In the data rows, 128 means zero.
What is the hidden score of each row? Scores go from 0 to 20, and 10 is about the middle. The score is a weighted sum of the row's numbers plus the product of two more (or one squared), each taken from its middle value.
161,101,100,132,123,157,140,143,112,122,121,104,130,174,135,135,96,97,143,129,131,173,177,177 8
118,91,93,95,106,93,70,72,59,207,208,134,181,91,105,105,127,130,130,171,172,121,122,122 9
134,99,97,126,87,120,149,151,163,141,141,79,156,167,115,114,95,96,153,103,104,133,121,125 11
75,108,108,130,111,76,87,87,117,178,179,127,165,70,47,46,130,129,152,151,152,72,108,108 11
157,111,112,77,130,162,120,118,139,107,105,129,88,132,151,148,122,124,121,103,103,142,135,131 9
122,164,165,80,107,171,148,148,132,128,128,156,114,85,98,95,155,155,23,115,115,161,91,93 13
151,122,121,109,137,155,182,183,175,108,109,97,117,117,149,150,133,135,124,208,210,130,44,45 15
134,100,96,125,87,121,152,151,164,139,139,82,151,168,114,110,94,94,154,103,103,136,122,121 11
156,110,111,77,123,162,120,119,138,108,110,129,87,131,151,147,118,119,124,103,102,144,136,137 9
156,112,111,81,129,163,122,125,140,105,106,127,88,128,152,153,121,119,122,106,106,143,138,138 8
174,118,117,134,125,172,177,179,207,77,78,105,99,195,172,172,90,89,164,104,104,167,147,147 11
145,130,128,108,138,149,179,178,178,107,107,82,132,113,141,138,139,139,124,203,203,125,43,43 16
168,123,122,89,140,119,216,216,174,85,81,92,94,140,161,161,76,75,142,114,115,124,158,156 15
157,113,114,78,131,162,122,124,140,108,108,128,85,129,151,154,122,125,125,105,104,144,135,135 8
127,135,133,123,117,150,119,119,120,146,146,105,144,128,105,103,111,112,73,165,164,147,114,115 10
67,101,102,144,124,66,90,88,110,169,168,134,163,75,36,34,147,149,154,153,150,71,121,121 13
176,118,116,133,118,169,177,176,204,77,76,105,98,197,170,170,91,91,161,102,105,166,145,147 11
143,95,92,93,126,101,155,157,132,124,123,77,139,117,94,92,87,86,128,130,127,90,139,137 14
94,151,151,176,63,114,114,116,125,125,124,213,81,146,108,109,108,107,103,105,103,123,148,149 8
158,103,103,135,121,161,140,139,114,121,121,106,134,179,141,143,92,90,143,129,131,172,173,171 7
157,109,109,79,128,162,120,119,140,107,106,129,87,130,153,151,122,123,125,105,106,143,134,132 9
86,134,134,182,121,110,161,157,194,97,98,106,119,156,195,195,153,153,110,170,167,115,138,136 11
175,117,116,132,115,169,180,180,203,80,80,102,95,195,176,179,91,89,161,101,101,166,145,143 10
162,98,100,126,126,159,140,139,110,122,123,108,132,175,138,137,89,93,144,131,131,170,175,175 9
102,187,189,171,184,90,115,115,123,137,136,123,129,107,111,112,196,195,147,90,89,80,77,77 12
161,100,100,136,110,160,139,137,107,117,118,111,130,173,134,135,92,93,142,128,128,172,174,173 6
107,95,96,149,143,116,106,104,124,109,108,116,167,140,98,97,168,168,121,138,138,92,117,119 12
116,88,88,93,117,95,68,69,65,211,209,133,179,91,103,104,126,127,131,171,170,119,120,120 9
131,174,173,118,141,158,93,89,151,103,102,121,162,100,106,106,145,147,98,179,178,163,64,62 17
161,197,195,145,211,99,140,141,108,160,164,150,126,116,157,157,110,111,157,95,97,160,132,132 12
67,104,106,127,117,73,84,86,94,182,181,142,167,69,43,42,134,134,153,165,163,77,116,117 12
93,131,132,135,125,98,62,60,85,173,172,153,168,136,124,126,157,157,82,136,137,89,97,97 11
101,187,187,176,178,91,118,120,118,141,142,117,131,104,109,113,194,197,144,89,90,83,81,78 11
119,137,138,135,67,154,112,113,122,111,111,158,100,119,104,105,124,124,39,164,166,148,112,113 16
171,127,125,87,139,124,213,213,183,88,88,88,100,135,163,163,75,75,145,116,115,121,156,159 17
156,112,111,76,126,163,121,120,137,107,106,126,87,129,154,155,122,119,124,103,103,144,137,133 8
155,111,111,75,131,162,122,124,139,107,107,127,87,132,149,150,122,122,123,105,107,143,135,136 8
162,102,103,133,119,161,140,141,107,123,121,108,127,176,135,133,91,91,141,124,122,173,171,169 7
150,90,94,135,117,150,122,124,155,123,121,83,138,177,107,104,101,101,142,104,107,136,123,121 9
128,216,215,166,172,110,174,177,168,99,102,138,85,125,178,177,184,182,162,83,85,114,100,102 15
157,110,111,80,128,165,121,121,140,107,107,129,88,130,153,155,122,125,123,104,102,143,134,133 8
124,148,148,141,156,88,122,121,92,171,171,96,134,59,88,89,166,168,189,123,122,113,103,103 9
83,133,131,183,129,113,161,159,191,93,95,109,116,145,200,200,152,151,108,170,168,116,140,138 9
169,124,122,89,145,123,215,216,185,88,86,88,100,130,159,160,76,75,140,115,115,122,160,162 16
120,160,159,78,106,170,149,149,133,125,125,158,113,85,96,95,150,147,19,113,110,161,97,96 14
163,99,100,131,120,162,140,141,113,123,126,109,133,179,133,134,95,95,142,130,126,174,173,173 7
121,136,136,138,75,153,106,104,132,116,114,154,100,122,116,116,121,122,43,164,165,151,105,104 15
119,99,97,147,141,116,115,114,133,107,106,87,175,136,97,94,171,170,113,146,144,87,126,129 13
101,153,150,68,131,107,61,62,68,164,165,197,119,92,176,176,176,176,62,136,133,96,111,110 9
103,189,190,172,181,89,116,116,118,136,138,118,130,109,115,115,194,193,141,86,83,82,71,72 12
119,91,91,93,118,92,66,65,62,203,205,136,177,90,109,110,127,128,133,170,168,118,120,119 10
178,115,118,137,122,168,179,177,203,81,82,108,101,194,171,171,94,94,163,102,103,167,143,143 10
103,189,189,121,66,146,127,127,114,203,205,130,95,93,135,137,120,119,106,161,162,128,78,77 3
56,163,161,179,125,83,101,100,86,146,146,177,148,122,105,105,160,158,101,151,149,85,149,146 8
126,151,152,133,138,113,183,185,181,119,117,147,109,141,148,148,114,112,182,154,156,110,82,81 11
110,101,104,150,152,119,115,117,118,101,102,98,173,127,116,117,171,172,125,127,127,85,125,124 10
52,205,208,171,111,112,86,86,79,188,188,209,100,83,112,114,175,176,127,138,136,57,113,114 5
50,143,143,166,140,76,79,80,132,158,157,151,156,116,54,53,171,172,111,123,124,38,105,105 11
128,132,134,121,121,149,115,117,120,151,151,111,147,127,110,111,111,110,68,165,166,154,120,125 9
149,119,121,34,150,117,157,157,113,108,109,118,92,72,146,146,109,108,97,123,126,97,144,143 14
147,111,113,122,89,130,171,173,119,142,143,108,146,165,142,140,93,93,152,124,124,171,171,174 8
119,179,179,129,99,179,98,100,111,184,183,134,83,102,125,125,120,119,95,163,164,129,78,81 4
129,214,216,171,178,108,173,175,172,97,96,139,89,126,177,177,189,186,164,86,87,111,104,104 16
102,188,192,175,182,92,118,116,121,137,138,124,130,105,103,102,199,202,145,87,89,79,78,78 12
119,135,137,137,73,151,117,115,119,109,109,164,96,123,115,117,125,125,51,164,165,146,111,111 15
119,178,177,132,98,179,101,102,107,181,178,133,80,104,125,123,121,120,98,165,165,129,81,83 4
171,121,120,93,145,125,216,218,178,96,95,87,96,139,166,165,69,72,141,111,113,125,162,163 16
172,105,107,115,168,127,132,132,118,137,138,134,162,142,138,138,88,91,130,148,147,167,171,170 11
107,97,97,160,166,92,109,111,179,159,158,98,156,146,142,142,83,86,103,157,158,122,120,119 12
122,150,147,136,130,121,185,183,175,122,122,159,113,144,156,158,123,124,183,151,153,108,85,86 9
87,131,133,172,121,105,163,163,192,106,108,110,114,152,195,194,162,161,103,171,169,113,140,138 11
86,119,118,142,102,89,98,99,51,179,179,159,163,48,96,98,142,143,148,183,184,110,151,154 3
160,101,99,135,122,163,139,140,115,118,119,108,129,172,133,134,94,92,148,130,129,170,174,177 7
118,140,139,148,73,149,111,109,126,112,111,155,98,125,100,101,128,129,44,161,158,146,113,111 16
112,122,123,129,130,140,104,102,165,145,145,66,159,126,85,87,116,118,69,139,139,113,57,60 16
154,144,141,140,92,187,120,121,101,156,150,143,69,147,154,153,105,106,170,122,122,150,139,137 8
122,145,145,179,163,140,124,129,164,36,37,185,98,153,195,196,105,103,135,61,62,164,122,122 9
117,91,92,95,109,96,68,68,59,210,208,132,180,89,105,106,134,133,128,177,177,119,123,122 8
157,69,69,118,137,139,139,138,126,118,118,80,158,150,105,105,125,127,174,171,170,120,74,74 15
168,123,124,92,136,123,215,216,180,79,81,92,92,134,170,171,74,76,136,117,115,121,162,165 16
109,99,100,152,129,119,111,110,125,107,107,99,177,134,79,82,171,168,115,137,138,88,127,126 12
157,111,112,80,128,164,120,119,140,104,106,127,86,129,154,155,120,121,122,107,107,144,136,137 8
149,187,186,151,214,93,124,122,157,157,156,129,131,120,121,122,116,115,157,71,73,121,80,77 13
116,92,95,151,139,111,98,98,118,115,117,101,171,137,90,89,166,167,114,133,137,82,136,137 11
84,63,64,143,102,99,103,105,112,168,167,61,167,95,102,103,144,149,140,209,207,109,143,144 7
174,124,125,88,135,121,222,223,181,86,86,88,97,134,157,156,80,75,134,105,105,125,164,164 16
155,112,113,73,128,163,119,119,139,107,105,126,86,128,151,150,123,121,124,104,106,142,139,139 9
99,93,93,164,142,116,125,122,121,91,90,108,175,139,92,91,175,177,119,133,130,92,118,119 13
94,76,77,142,98,99,127,127,70,174,176,89,161,87,145,144,134,134,134,240,241,149,191,190 5
159,103,105,147,69,156,133,133,117,93,91,166,85,172,137,140,109,111,116,125,124,169,170,170 6
119,177,178,128,96,179,100,100,106,180,179,136,80,102,125,123,122,120,100,162,163,130,78,78 3
156,111,112,73,128,162,120,120,139,104,106,129,88,130,149,149,122,122,122,105,106,144,137,137 9
119,179,179,129,96,178,101,101,108,179,176,130,81,104,129,130,120,120,97,163,165,130,80,81 4
57,138,137,161,138,74,93,91,133,156,155,160,156,114,81,82,169,171,86,115,112,48,92,94 15
146,109,111,121,85,127,168,169,115,137,139,105,147,162,143,144,90,90,150,126,128,171,175,175 8
149,89,87,135,123,149,124,123,157,124,124,84,140,175,105,106,97,95,143,103,103,138,119,115 8
119,180,176,132,99,178,98,97,107,183,184,134,82,103,127,127,122,120,99,164,167,128,78,74 3
78,104,106,134,96,73,88,87,118,167,165,133,180,61,49,50,136,136,149,164,165,72,113,115 14
57,144,147,179,136,81,95,96,122,124,122,161,168,119,76,74,162,163,111,124,129,43,111,111 11
124,132,132,139,72,148,112,113,120,126,128,159,99,121,110,110,117,116,46,160,162,151,112,113 15
96,153,151,177,68,114,112,115,124,124,125,217,79,147,108,110,107,105,105,105,105,126,148,151 8
141,130,128,106,164,97,70,71,126,195,195,165,171,152,140,137,77,77,95,121,119,129,96,92 14
120,180,182,131,91,179,102,101,109,181,180,132,82,104,127,125,121,119,96,165,162,130,78,80 4
157,98,97,130,119,160,141,141,110,122,122,110,129,173,143,143,98,98,139,132,130,172,175,176 7
158,102,101,157,68,158,131,131,120,91,91,167,86,169,139,138,107,108,116,125,128,168,174,175 4
156,111,111,76,127,162,122,123,136,106,105,128,86,128,153,155,121,118,123,104,104,143,136,137 8
167,122,121,75,127,124,214,214,183,89,91,94,106,142,159,157,80,79,135,114,115,124,155,154 16
133,58,58,104,122,115,119,118,107,147,147,86,188,78,74,72,154,155,166,174,172,118,138,139 9
169,110,109,117,168,124,139,136,107,132,131,134,160,144,148,145,84,82,127,146,143,161,173,174 11
101,187,188,174,176,91,115,113,118,137,139,122,130,103,111,112,196,198,145,85,85,82,80,79 11
174,116,114,135,122,170,180,180,207,80,78,105,97,196,176,176,91,92,162,100,101,168,144,144 10
132,98,98,126,89,120,151,150,164,139,141,82,153,168,115,114,96,96,155,101,99,133,124,123 11
101,186,186,178,183,86,118,119,118,136,135,118,128,105,114,114,195,197,145,87,89,79,76,79 11
158,103,106,149,67,159,136,134,116,86,83,167,84,167,140,140,111,110,120,121,124,170,171,171 5
158,110,109,77,128,164,121,117,140,108,110,128,87,130,153,155,120,124,127,105,106,143,136,135 9
123,137,135,133,74,147,117,116,121,116,116,152,104,125,110,110,126,128,42,163,167,145,110,109 16
156,111,109,75,130,160,122,120,139,107,109,126,85,131,151,153,121,121,125,104,106,143,135,136 8
161,100,99,132,118,158,141,139,110,119,120,109,131,173,134,133,95,96,140,126,128,173,173,173 7
164,100,103,130,117,161,139,142,110,124,121,109,132,175,137,136,94,95,144,125,123,171,173,175 7
162,98,97,137,119,160,140,140,108,124,122,110,132,171,137,137,96,95,140,131,130,171,168,168 6
164,105,105,118,173,129,136,138,111,133,133,135,173,144,152,149,82,82,132,150,147,161,176,176 10
131,175,176,119,143,158,93,95,151,104,104,117,164,98,107,106,148,145,99,180,181,163,65,64 16
100,190,190,176,175,88,116,116,117,135,134,119,131,105,104,103,200,199,139,87,85,83,79,79 12
125,149,149,128,166,91,121,119,90,169,171,104,129,57,91,92,165,165,194,129,128,115,104,106 9
105,100,99,155,129,114,104,104,120,107,107,120,172,131,99,101,182,182,111,142,140,83,111,111 12
67,181,184,169,137,93,144,143,182,108,108,173,116,131,135,135,164,166,137,105,102,80,126,127 11
110,92,90,153,143,113,112,109,124,114,114,99,164,137,98,98,171,167,111,141,139,81,128,127 11
89,71,69,141,103,98,127,127,69,175,174,87,150,82,151,151,131,130,140,236,236,148,198,197 3
176,117,116,133,116,168,179,180,203,79,80,103,94,195,176,174,90,91,163,100,100,167,147,146 11
170,128,129,85,140,128,214,216,176,79,81,96,101,137,162,165,78,76,137,115,115,118,153,152 15
148,113,110,120,82,127,168,168,118,144,145,109,144,167,144,144,86,85,153,128,128,169,173,173 8
127,146,148,133,160,89,120,122,94,170,170,94,136,56,94,95,165,167,191,126,126,114,104,104 9
72,106,105,120,114,84,101,99,86,191,192,141,172,63,49,49,151,151,145,152,152,74,128,124 7
140,120,122,65,91,132,148,149,148,128,124,123,98,122,162,160,118,115,136,102,103,142,137,137 9
125,162,163,79,105,170,145,145,129,132,131,152,113,86,99,98,153,153,30,113,115,155,94,96 11
161,101,101,133,124,158,143,146,109,120,119,110,132,174,139,140,93,96,140,129,129,172,175,176 7
157,110,109,73,134,165,120,119,139,103,104,124,87,130,152,151,122,120,124,103,99,142,134,136 9
64,160,158,176,127,78,102,99,89,158,160,174,149,105,114,111,161,161,100,149,145,74,161,160 8
102,189,191,175,180,91,116,118,116,139,138,122,131,104,110,109,196,194,147,95,97,80,78,78 11
120,162,162,131,123,115,120,122,132,136,136,173,130,157,191,193,147,146,99,128,131,119,117,116 9
134,101,97,127,84,120,154,153,161,139,139,82,154,167,110,110,98,96,156,102,102,136,125,122 11
161,98,99,135,122,158,137,137,109,122,121,109,130,176,133,132,94,97,142,126,128,172,174,174 7
141,123,124,64,92,131,148,152,146,126,127,124,97,121,163,164,117,118,133,102,102,142,138,141 9
